Rotation paths and how fast each direction turns (degrees a step):
Each turn is a multiple of 5 degrees from 10 to 175, or 0.
Each row of a path follows its step; steps can be skipped.
path 1
step 0: [-0.47, -1.14,  0.15, -2.02,  1.77, -1.90,  2.46,  0.02,  2.57, -0.69,
 -0.61,  1.36,  1.02,  1.19, -0.88, -1.05,  0.82, -0.08,  1.25,  0.02,
  0.32,  0.48, -2.03, -1.08, -1.17,  0.03, -0.74, -0.69,  0.66, -2.00,
  1.30,  0.89, -2.17, -0.44, -0.01,  1.49,  0.04,  1.66, -2.08,  0.66,
 -1.10, -1.28, -0.16,  1.65,  1.08, -1.42, -0.35]
step 1: [ 1.11,  0.88, -1.37, -2.05,  1.84,  0.22,  1.26,  1.12, -0.55,  1.17,
 -0.38,  1.69,  0.16,  0.73,  0.59, -1.31, -0.29, -0.88,  1.82,  0.38,
 -0.65, -0.47,  1.58,  1.93, -1.47,  0.51, -0.67,  0.38, -0.07, -2.26,
 -0.60,  0.72, -2.34,  1.30, -1.41,  1.54, -1.90,  2.06, -0.93, -1.24,
  0.39,  2.25,  0.27,  1.14,  1.55,  0.54,  0.72]
step 2: [-1.32,  0.85,  1.38, -2.49,  1.44, -0.40, -1.05,  1.35, -0.18,  0.54,
  0.03,  0.16,  1.62,  0.71,  0.42, -2.31,  0.84,  0.08,  0.09,  1.35,
 -0.88, -0.39, -0.22,  1.48,  1.50, -1.46,  1.38,  1.20, -0.58, -0.84,
  1.31, -0.71, -0.79, -0.46, -3.03,  0.38, -1.45,  1.01,  1.51,  2.42,
 -0.13,  1.59,  0.49, -0.54,  1.22, -0.01,  2.62]
step 3: [ 1.27,  0.19,  0.62, -1.86, -0.38, -1.01, -1.77,  2.34, -1.37,  0.81,
  1.46, -0.44, -1.69,  0.34, -0.76, -1.27,  0.72, -1.18,  0.80,  0.41,
  2.24,  0.67, -2.24,  1.69,  2.94, -0.73, -0.23,  0.11, -1.88, -0.14,
 -0.15, -0.92, -1.60,  0.28,  1.06,  0.88,  1.15,  0.75, -0.98,  1.17,
 -1.40,  1.18,  0.77, -0.52,  0.33, -1.84,  1.23]
step 4: [-0.21, -1.18,  0.10, -0.64, -1.23, -0.76, -0.88,  0.92,  0.65,  0.38,
 -2.08, -1.45, -0.07,  1.13,  1.29, -1.32,  1.43, -1.01, -1.03,  0.35,
  0.62,  0.99, -1.03,  1.96, -0.47, -0.47, -1.82, -1.92, -0.64,  0.09,
  1.19,  0.13,  0.54,  0.37, -0.72,  2.41, -0.29, -0.90, -3.90,  1.22,
 -0.34,  1.61,  0.97, -1.68,  0.95, -1.58, -1.25]
step 5: [ 1.53, -1.00,  1.86, -1.16,  2.30, -0.22, -0.68, -0.43,  1.94, -0.64,
 -1.08, -0.02, -0.10,  1.21, -0.88, -0.47, -0.44, -0.19,  0.10, -1.42,
 -0.70,  0.45,  0.69, -0.23, -0.48,  0.46, -1.21,  1.35, -0.67,  1.11,
 -0.49, -0.75, -1.98,  1.63, -2.65,  1.09, -1.25, -0.75, -3.54,  0.56,
 -0.30, -1.76,  1.53,  0.62,  1.12, -2.51, -0.71]
step 6: [ 2.42, -1.31,  0.35, -3.15,  1.62,  0.53,  0.58, -1.18,  0.17,  1.17,
 -1.82,  0.79, -0.75,  1.12, -0.77, -1.10, -1.49, -0.03,  0.79,  1.20,
  0.04, -0.56,  1.75,  1.90, -0.76,  0.78, -1.40, -0.14, -0.98, -0.62,
  0.33, -3.36,  1.25, -0.69, -1.19,  1.51, -1.55,  1.49, -0.16, -0.74,
 -0.16, -0.91, -1.09,  0.19,  0.00, -0.79,  1.60]
step 7: [-0.61, -1.54,  1.10, -0.31,  0.04, -2.08,  1.57, -0.16, -3.06,  1.50,
 -0.23,  0.41,  2.46, -0.83, -0.57, -1.46, -2.04,  1.15,  0.32,  0.84,
  0.66, -0.92, -1.26,  0.58,  0.26, -1.17,  0.06,  1.56, -2.84, -1.58,
  0.80, -1.94,  1.08,  0.38, -0.97,  0.24, -1.68,  0.45, -1.10,  1.20,
  0.24,  0.41,  0.32,  1.21,  0.81, -1.25,  1.91]
step 8: [-0.24, -0.05, -0.43, -0.95, -0.51, -1.83,  0.97,  0.27, -0.04, -0.01,
  1.02, -1.83,  0.19, -1.30, -1.80, -1.88,  0.62, -0.66, -0.47,  3.16,
  1.24,  0.59, -1.19,  1.11, -0.78,  0.06,  0.41, -1.02, -1.58, -0.81,
  0.29, -0.04, -1.50,  0.49, -1.09, -0.97, -0.32,  2.31, -1.29,  0.05,
 -1.14,  1.08,  1.25,  1.26, -2.70, -3.04,  0.59]
step 9: [ 1.43,  0.41, -1.67,  0.10,  0.28,  0.57, -1.45,  0.00, -0.67, -0.35,
  0.65, -1.23,  0.21,  0.39,  1.05, -0.82,  0.89,  2.48,  0.41,  0.13,
 -0.63,  0.87,  0.30,  2.22,  0.15,  0.83, -0.73, -1.72, -2.58, -1.04,
  0.72,  1.01, -0.93, -0.53, -1.97,  1.25, -1.67,  0.18, -0.91, -0.41,
  1.99,  2.22,  2.34,  0.18, -0.41, -2.95, -1.49]
step 10: [-1.30, -1.47,  0.12, -1.06,  0.43,  0.21, -1.29, -2.60,  1.99, -0.62,
  1.10,  0.09, -0.51,  1.33,  0.16,  0.08,  1.16,  2.12,  1.91,  0.50,
 -2.16,  0.88,  0.06,  1.08,  2.89,  0.36, -0.66,  0.51, -2.21,  1.44,
  1.08, -0.20, -0.58, -1.23, -2.75,  1.32, -0.16,  0.85, -1.86,  1.00,
 -0.79, -0.73, -0.34,  0.74,  0.35, -1.25,  0.44]
[-0.12, -0.01, -0.08,  0.38, -0.22, -0.27,  0.11, -0.43, -0.21, -0.09,
 -0.30, -0.21,  0.09, -0.55,  0.11, -0.39, -0.59,  1.00,  0.00,  0.25,
  0.33, -0.12,  0.55, -0.65, -0.41,  0.02,  0.01, -0.42, -0.65,  0.26,
  0.01, -0.52, -0.19, -0.12,  0.02, -0.05,  0.02,  0.75, -0.11,  0.10,
  0.68, -0.47, -0.28,  0.55, -0.73, -0.31, -0.46] : 35
[-0.09,  0.00, -0.17,  0.00,  0.02,  0.66,  0.69,  0.64,  0.28, -0.74,
  0.34, -0.52,  0.39, -0.78, -0.14,  0.08,  0.13, -0.25, -0.34,  0.45,
 -0.29, -0.03, -0.24,  0.18, -0.96,  0.34, -0.34,  0.07,  0.12, -0.09,
  0.13, -0.21, -0.73,  0.13,  0.17,  0.44,  0.21, -0.36, -0.49,  0.04,
  0.13,  0.22,  0.38,  0.17,  0.10,  0.13, -0.79] : 90
[-0.34, -0.18,  0.25,  0.46,  0.25, -0.03, -0.21, -0.33,  0.43,  0.27,
 -0.38, -0.34,  0.84,  0.10, -0.45,  0.45, -0.54, -0.35, -0.48,  0.33,
 -0.33, -0.94, -0.09, -0.27,  0.47, -0.50,  0.34, -0.24, -0.53,  0.51,
 -0.15,  0.58, -0.39, -0.07, -0.37,  0.69,  0.09, -0.27, -0.10,  0.05,
 -0.02,  0.46, -0.18,  0.31,  0.03,  0.32,  0.24] : 135
[ 0.32, -0.45,  0.06, -0.60, -0.01, -0.52, -0.31,  0.07, -0.01, -0.22,
  0.75,  0.19,  0.59, -0.25,  0.09,  0.70, -0.40,  0.03,  0.35, -0.76,
 -0.57,  0.21, -0.50, -0.48,  0.13, -0.32,  0.20, -0.09,  0.39,  0.21,
  0.15, -0.42, -0.37,  0.15, -0.50, -0.46,  0.15,  0.26, -0.28,  0.64,
 -0.64, -0.07,  0.04,  0.26, -0.58,  0.14, -0.30] : 145
path 2
step 0: [ 0.06,  1.23, -0.81, -1.15, -0.10, -1.93, -0.74,  0.55, -0.90,  2.50,
  0.26,  0.12,  0.14,  0.77, -0.93,  1.05, -1.22, -0.45,  0.97,  0.51,
 -0.25,  0.65,  0.32, -2.44,  0.47,  0.02, -1.35, -1.20,  0.17, -1.90,
 -0.71,  1.09, -1.71,  1.93, -2.24,  2.78,  1.35,  2.10, -0.37,  1.06,
 -1.28,  2.03,  0.60,  0.32,  0.37, -0.44, -0.81]
step 1: [-0.40,  0.62, -0.43, -0.35,  1.11,  0.06, -2.87, -1.36, -0.07,  2.94,
 -1.40,  0.08, -1.62,  1.00,  0.40,  0.88, -0.49, -0.57,  0.82,  0.35,
  2.35, -0.97,  0.17, -0.96,  0.73,  1.44, -2.71,  0.72,  1.96, -0.58,
  0.59, -0.62,  0.34,  0.36,  0.53, -1.73,  0.75,  0.89, -0.01,  0.58,
 -0.98, -0.47,  1.14, -2.29, -0.99,  1.54, -1.19]
step 2: [ 0.29,  1.36,  0.26, -2.31,  1.19,  0.52, -1.90,  0.25, -0.23,  0.60,
  0.22, -0.83, -1.25,  1.60, -0.12,  0.45, -0.30, -1.67,  1.56,  1.61,
  0.55, -0.48,  1.57, -1.14,  3.14, -1.84, -1.73, -2.51,  0.76, -0.87,
 -0.30,  0.49, -1.27, -0.17,  0.56,  1.83,  0.60, -0.30,  0.92,  0.93,
 -0.58,  0.97, -0.27,  0.07,  1.04, -2.09,  0.91]
step 3: [-0.37,  0.61,  0.42, -0.93,  0.35, -0.02, -1.74, -0.43, -0.06,  1.18,
 -1.04, -0.31, -2.71,  1.10,  0.87, -0.01, -1.23,  0.79,  1.23, -0.03,
 -0.41, -0.57, -0.03, -2.49,  0.02,  0.61, -1.89, -0.15,  0.85, -0.49,
  0.91,  1.63, -0.76,  2.70, -1.46,  0.49, -1.10,  2.60, -2.69, -0.78,
 -0.62,  1.69,  1.44, -0.80, -1.05,  0.12, -1.49]
step 4: [-0.15,  1.17,  0.34, -0.64,  1.16,  0.05, -1.17, -0.76, -2.05,  1.03,
  0.54, -0.11, -2.13,  0.90,  0.44,  2.45,  0.43, -0.51,  0.67,  1.01,
  0.87,  0.50,  1.01, -1.12,  3.21, -0.16, -1.34, -1.67,  0.86, -0.62,
 -0.10, -1.84,  0.65, -0.50,  1.19, -0.48,  1.77,  2.18,  0.98,  1.12,
  0.29, -0.77, -0.16, -1.14, -2.12,  0.18, -1.87]
step 5: [-0.91,  0.66, -1.22, -1.14,  0.90,  0.64, -1.84,  0.06, -0.09,  0.39,
 -0.24, -0.85,  1.49,  2.38,  2.18,  1.07, -2.02, -0.01,  0.99,  2.26,
  0.68,  0.70,  0.19, -1.05,  1.87, -0.17, -2.03, -1.81,  1.18, -2.04,
  0.33,  1.45, -0.23,  1.21, -0.66,  0.54, -2.18,  0.96, -0.81, -0.21,
 -0.91,  0.97, -0.21,  0.30,  1.84, -1.25, -0.85]
step 6: [-0.21,  1.39, -0.44,  0.48, -0.63, -0.23, -1.04, -1.30, -0.18,  0.91,
 -1.09,  0.87, -4.29,  1.77,  0.69, -0.63, -1.88, -0.07,  1.87, -0.16,
  0.32, -0.04, -0.34, -2.38, -0.27, -0.97, -0.80, -0.58,  0.65, -1.62,
  0.15,  0.21, -0.25,  0.78,  2.22,  0.10,  0.18,  1.54, -0.49,  0.40,
  0.56, -0.50, -0.79, -1.12, -1.73, -0.62, -2.75]
step 7: [-0.54,  0.63,  0.91, -2.59,  1.40, -0.36, -1.51,  1.03,  0.13, -0.48,
 -0.59, -0.98, -1.47,  0.82,  2.29,  1.47,  0.14,  1.48, -0.09,  1.69,
  0.78,  1.54,  0.11, -1.28,  4.97,  0.45, -0.35, -1.04,  0.55, -1.58,
 -1.03, -0.20,  0.75,  0.31,  1.42, -0.78, -0.37, -0.46, -0.52, -0.79,
  0.34,  0.01,  0.34, -0.09, -0.53, -0.30, -0.42]
step 8: [-0.12, -1.67, -0.86, -0.12, -0.06,  0.63, -0.31, -1.09, -0.81, -0.71,
  0.34,  0.06, -1.39,  2.31,  0.32,  1.91, -1.42,  1.65,  3.03,  0.79,
  0.03,  0.92,  1.10, -1.45, -0.47,  0.06, -0.68, -1.25,  0.15, -2.44,
  1.54, -0.09, -0.21,  0.84,  1.06,  1.41, -2.08,  1.93, -0.98,  0.24,
 -0.49,  0.16,  0.85,  1.78,  0.64, -1.07, -1.95]
step 9: [ 0.19,  1.61, -0.91,  0.82, -0.52, -1.89,  0.05,  0.77, -0.09,  0.40,
 -0.24, -1.07, -1.03,  0.90,  1.54,  1.35, -1.18,  1.06,  0.75,  0.23,
 -0.12, -0.11, -1.78, -2.20,  1.99, -0.14, -1.37, -0.31,  0.70, -3.42,
 -1.14, -0.42,  0.56,  0.53,  1.64, -1.06,  1.55,  0.00, -0.87, -0.05,
  0.05, -0.12, -1.82, -0.05, -1.54,  1.73, -2.42]
step 10: [-1.25, -1.50, -0.84, -2.27, -0.30,  0.48, -2.30, -0.08,  0.60, -0.05,
 -0.69,  0.67, -0.87,  1.23,  0.10,  1.18, -0.87,  1.36,  0.77,  2.15,
  1.77,  1.64,  0.39,  0.06,  1.99,  1.77,  0.13,  0.16,  0.21, -2.90,
 -1.11, -0.01, -1.05,  0.53,  1.84,  0.56, -0.42, -1.40,  0.85,  0.52,
 -0.85, -0.78,  0.87,  0.32,  1.08, -1.56, -2.18]
[ 0.15,  0.15,  0.36,  0.07, -0.45,  0.05,  0.34, -0.34, -0.55,  0.19,
  0.07,  0.67, -0.43,  0.09, -1.01,  0.11, -0.21, -0.15,  0.10, -0.14,
  0.09,  0.45,  0.48,  0.29, -0.05, -0.37,  0.28, -0.32, -0.22, -0.06,
 -0.15,  0.17, -0.05, -0.19,  0.52,  0.85,  0.52,  0.30,  0.88,  0.49,
  0.01, -0.14, -0.16,  0.55, -0.31, -0.68, -0.20] : 170
[-0.47,  0.59,  0.45,  0.25,  0.04,  0.33,  0.25, -0.14, -0.35, -0.07,
 -0.14,  0.17, -0.24, -0.12,  0.59,  0.00, -0.13, -0.39,  0.00,  0.41,
  0.31, -0.01,  0.01,  0.67,  0.35, -0.38, -0.15, -0.85,  0.19,  0.69,
  0.53,  0.59, -0.37, -0.06, -0.54, -0.34, -0.05,  0.77, -0.46,  0.04,
  0.33, -0.23, -0.05, -0.73, -0.13, -0.51, -0.13] : 25
[-0.61,  0.64,  0.63,  0.00,  0.58, -0.58, -0.02,  0.15, -0.21,  0.41,
  0.19, -0.10,  0.43,  0.08,  0.13, -0.55, -0.52,  0.38, -0.10, -0.20,
 -0.27,  0.07,  0.00,  0.44,  0.56, -0.45,  0.36, -0.16, -0.08, -0.41,
 -0.27,  0.68,  0.97, -0.25, -0.28,  0.32,  0.36, -0.30, -0.33, -0.02,
 -0.44,  0.32,  0.18,  0.39,  0.05,  0.52,  0.09] : 160
[ 0.03,  0.61, -0.09, -0.30,  0.03,  0.24,  0.25, -0.16,  0.18,  0.53,
 -0.54,  0.05, -0.03, -0.48,  0.28,  0.32, -0.74,  0.39, -0.61, -0.07,
 -0.37,  0.06,  0.03, -0.10,  0.47,  0.10,  0.77,  0.42, -0.13,  0.45,
  0.80, -0.72, -0.49,  0.30,  0.26, -0.33,  0.17, -0.28,  0.01,  0.80,
 -0.60,  0.15,  0.00,  0.03, -0.29,  0.09, -0.23] : 125
[ 0.54,  0.09, -0.53,  0.23,  0.51,  0.45,  0.05, -0.85,  0.05, -0.18,
  0.50, -0.42,  0.35,  0.14, -0.33, -0.02, -0.36,  0.01,  0.57,  0.53,
  0.06,  0.71,  1.00,  0.29,  0.57, -0.13,  0.03,  0.13,  0.22,  0.04,
  0.36,  0.10, -0.27, -0.35, -0.29, -0.04, -0.35, -0.91, -0.08, -0.21,
  0.19, -0.26,  0.23,  0.08, -0.14,  0.05,  0.41] : 125
[ 0.10, -0.59,  0.53, -0.05,  0.19,  0.06,  0.48,  0.31, -0.36,  0.04,
 -0.58, -0.79, -0.81, -0.04,  0.28, -0.35,  0.28,  0.56,  0.06, -0.16,
 -0.49, -0.29,  0.51, -0.11,  0.33,  0.04, -0.42,  0.09, -0.67,  0.08,
  0.64,  0.41, -0.01,  0.50,  0.29,  0.42,  0.04, -0.09,  0.22, -0.20,
  0.00, -0.64,  0.19, -0.04,  0.01, -0.01,  0.83] : 80
[ 0.40,  0.07,  0.53, -0.56, -0.32, -0.65, -0.07, -0.41, -0.19,  0.23,
  0.16,  0.34,  0.44, -0.13,  0.84,  0.39,  0.15,  0.32, -0.04, -0.08,
  1.02,  0.16,  0.36, -0.50, -0.40,  0.26,  0.31, -0.50,  0.19,  0.24,
  0.64, -0.18,  0.38, -0.33,  0.04,  0.14, -0.05,  0.08,  0.45, -0.15,
  0.27, -0.45,  0.59,  0.18,  0.34,  0.49,  0.27] : 110
